Small tables with named rows and columns. After each table, cells are looked up by row and column.

zil
        kekoni  vizuza
gupudo   85.44   57.70
ret      78.89   29.92
zutot    83.50   49.48
kagep    80.64   37.34
desusa   73.42    6.71
gufog    89.40   74.52

What is the vizuza of kagep in zil? 37.34
What is the vizuza of ret in zil? 29.92
What is the kekoni of desusa in zil? 73.42
What is the kekoni of ret in zil? 78.89
What is the vizuza of gupudo in zil? 57.70
What is the vizuza of zutot in zil? 49.48
What is the vizuza of desusa in zil? 6.71
What is the vizuza of gufog in zil? 74.52
What is the kekoni of gupudo in zil? 85.44
What is the kekoni of kagep in zil? 80.64

lovesa:
cols = kepipuf, fup, buto, vigu, livur, femuli
mimope: [-42685, 13849, 7661, 59888, 41885, 94519]
ziri: [-38426, 78172, -99097, 34656, 52389, -11360]
bog: [-7362, 29528, 6, 39960, 57880, -35204]
fel: [8462, -31109, 76551, -2780, -9059, -9994]

mimope, femuli -> 94519
fel, femuli -> -9994
fel, fup -> -31109
bog, vigu -> 39960
bog, fup -> 29528
mimope, buto -> 7661
bog, femuli -> -35204
ziri, kepipuf -> -38426
ziri, buto -> -99097
ziri, femuli -> -11360
fel, livur -> -9059
ziri, vigu -> 34656
bog, buto -> 6
fel, vigu -> -2780
ziri, fup -> 78172
mimope, livur -> 41885
bog, kepipuf -> -7362
bog, livur -> 57880
mimope, vigu -> 59888

laravi:
|  | fad | futepo | bal |
|---|---|---|---|
| tinar | 248 | 370 | 99 |
| tiz | 739 | 888 | -977 |
| zak | 286 | 222 | 854 |

futepo of tinar is 370
bal of zak is 854
futepo of tiz is 888
bal of tinar is 99
fad of tinar is 248
fad of tiz is 739
futepo of zak is 222
bal of tiz is -977
fad of zak is 286
Row with the largest futepo: tiz

zaz:
fields: gugesil, danire, sedus, bomide, bule, zepe, lut, sete, lekizuz, kobu
zolu: [174, 212, 177, 97, 181, 210, 61, 163, 141, 120]
dagiv: [190, 214, 185, 96, 175, 196, 65, 155, 136, 118]
vik: [154, 207, 164, 98, 186, 223, 61, 172, 148, 124]
mep: [149, 205, 161, 98, 186, 225, 62, 175, 150, 125]
vaf: [168, 211, 174, 98, 182, 214, 61, 165, 143, 121]
digogu: [157, 208, 166, 98, 185, 221, 61, 171, 147, 123]
masu: [192, 214, 186, 96, 174, 194, 67, 155, 136, 118]
teliru: [174, 212, 177, 97, 180, 210, 61, 163, 141, 120]
forun: [176, 212, 178, 97, 180, 208, 62, 161, 141, 120]
tad: [150, 206, 161, 99, 186, 224, 62, 174, 149, 125]
vamuva: [153, 207, 164, 99, 186, 223, 61, 173, 148, 124]
ded: [202, 211, 187, 94, 171, 186, 73, 152, 131, 120]
selegev: [140, 201, 153, 99, 186, 225, 68, 181, 155, 127]

zolu, bomide => 97
vaf, danire => 211
teliru, gugesil => 174
dagiv, kobu => 118
forun, sedus => 178
forun, lut => 62
vik, lut => 61
masu, bule => 174
vaf, kobu => 121
teliru, zepe => 210
vamuva, sete => 173
selegev, sete => 181
ded, sedus => 187
teliru, lekizuz => 141
dagiv, zepe => 196
zolu, sedus => 177

Table zeve
	gav	babof	sovi	rola
pav	59	119	2	116
fep	88	117	62	105
vatip	127	204	35	238
musobo	76	75	93	84
mezete	64	62	2	78
famoso	64	94	154	92
mub	67	69	55	77
bek	97	102	82	108
sepazut	101	100	84	98
vodab	95	97	79	95
zor	59	39	82	19
sozimat	60	123	13	121
pebenu	136	50	124	57

sovi of sepazut is 84
gav of pav is 59
babof of mub is 69
babof of vodab is 97
babof of pebenu is 50
babof of sozimat is 123
gav of sepazut is 101
gav of mezete is 64
gav of zor is 59
rola of sozimat is 121
rola of fep is 105
sovi of mezete is 2
rola of vodab is 95
rola of musobo is 84
babof of fep is 117
sovi of mub is 55
gav of sozimat is 60
gav of mub is 67
Row with the largest babof: vatip

bar:
fields: vubudan, dopuref, mopase
ler: [2593, 34311, 55983]
nibegu: [50835, 92779, 12689]
sigir: [98962, 42106, 16346]
ziv: [18710, 60855, 72304]
petup: [92302, 26036, 40103]

mopase of ziv: 72304
vubudan of sigir: 98962
dopuref of ler: 34311
mopase of petup: 40103
dopuref of nibegu: 92779
dopuref of petup: 26036
vubudan of ziv: 18710
mopase of sigir: 16346
mopase of ler: 55983
mopase of nibegu: 12689
vubudan of petup: 92302
vubudan of nibegu: 50835

mef:
,nemepos,seb,musot,zuzalu
muvi,-3885,-10865,-65533,-56509
febuvi,6406,19266,43301,46598
lelis,-21085,-78142,-67265,-51855
gel,16985,29015,55895,30583
funeram,25836,30973,2981,25096
somige,-1575,-40525,-42884,-45041

lelis, seb: -78142
muvi, musot: -65533
gel, seb: 29015
gel, nemepos: 16985
lelis, musot: -67265
muvi, nemepos: -3885
gel, zuzalu: 30583
lelis, nemepos: -21085
febuvi, zuzalu: 46598
funeram, musot: 2981
somige, seb: -40525
muvi, seb: -10865
febuvi, seb: 19266
febuvi, nemepos: 6406
somige, nemepos: -1575
funeram, zuzalu: 25096
somige, musot: -42884
gel, musot: 55895
funeram, nemepos: 25836
Row with the largest musot: gel

num =
,zikufud,tigeb,dak,sef,norama,gorag,foseru,nopug,fogog,dofisir
gel,69,139,132,71,214,142,79,190,105,153
duneso,166,114,69,76,130,165,140,146,164,183
piripo,175,154,73,163,72,126,144,76,152,118
topino,133,134,176,81,101,149,175,119,180,112
rasof,115,166,116,120,135,149,74,72,90,85
fid,48,131,145,134,194,182,178,177,147,96
koz,100,169,209,106,189,147,104,185,127,104
feb,131,173,213,102,146,138,163,174,159,120

What is the norama of duneso in num? 130
What is the nopug of gel in num? 190
What is the sef of fid in num? 134
What is the norama of feb in num? 146
What is the dofisir of topino in num? 112
What is the nopug of koz in num? 185
What is the tigeb of rasof in num? 166
What is the fogog of topino in num? 180
What is the foseru of piripo in num? 144

sir =
|  | zer | pafefe | gidem | rep | pif | raba | tuli | tefefuf | motib |
|---|---|---|---|---|---|---|---|---|---|
| fefeko | 0.359 | 0.041 | 0.406 | 0.504 | 0.138 | 0.289 | 0.306 | 0.363 | 0.404 |
| teg | 0.281 | 0.402 | 0.287 | 0.395 | 0.254 | 0.447 | 0.477 | 0.469 | 0.384 |
| damibi | 0.470 | 0.584 | 0.473 | 0.378 | 0.676 | 0.375 | 0.335 | 0.226 | 0.277 |
| ven | 0.247 | 0.199 | 0.204 | 0.290 | 0.271 | 0.316 | 0.378 | 0.538 | 0.499 |
| fud | 0.304 | 0.401 | 0.222 | 0.146 | 0.497 | 0.302 | 0.356 | 0.520 | 0.462 |
| bukofu | 0.494 | 0.579 | 0.557 | 0.507 | 0.463 | 0.470 | 0.392 | 0.176 | 0.223 |
| zet | 0.414 | 0.417 | 0.341 | 0.180 | 0.650 | 0.243 | 0.263 | 0.377 | 0.396 |
| tirone | 0.532 | 0.868 | 0.530 | 0.313 | 0.736 | 0.463 | 0.394 | 0.194 | 0.183 |

pif of bukofu: 0.463
motib of bukofu: 0.223
pafefe of damibi: 0.584
tuli of tirone: 0.394
pif of teg: 0.254
pafefe of ven: 0.199
gidem of fud: 0.222

ditufu =
columns: binaz, mamaba, sapas, nivik, vubab, zud, mik
tus: [11, 202, 118, 88, 132, 151, 181]
tutab: [50, 184, 185, 89, 132, 127, 118]
vamodag: [50, 184, 170, 86, 166, 141, 113]

tus, zud => 151
vamodag, sapas => 170
tutab, nivik => 89
tutab, binaz => 50
vamodag, mik => 113
tus, mamaba => 202
tus, binaz => 11
tutab, mik => 118
Row with the largest nivik: tutab

batani:
         zuredi    far
tivi      16.51  81.27
rivuv     60.23  53.55
tolu      18.40  14.63
vaze      85.05  43.70
rigimar   49.09  24.86
tibozem    3.53  72.12
genisu    87.26   7.53
fudeg      1.79  15.48
mal       11.03   0.68
bige      11.76  22.55
fidot     78.18  11.19
bemoza    89.40   1.85
pupuba    61.00  40.49

tivi, zuredi -> 16.51
tibozem, zuredi -> 3.53
genisu, zuredi -> 87.26
bemoza, far -> 1.85
bemoza, zuredi -> 89.40
rivuv, far -> 53.55
rigimar, far -> 24.86
fidot, far -> 11.19
tolu, far -> 14.63
bige, zuredi -> 11.76
vaze, zuredi -> 85.05
mal, far -> 0.68
Which row has the largest far? tivi

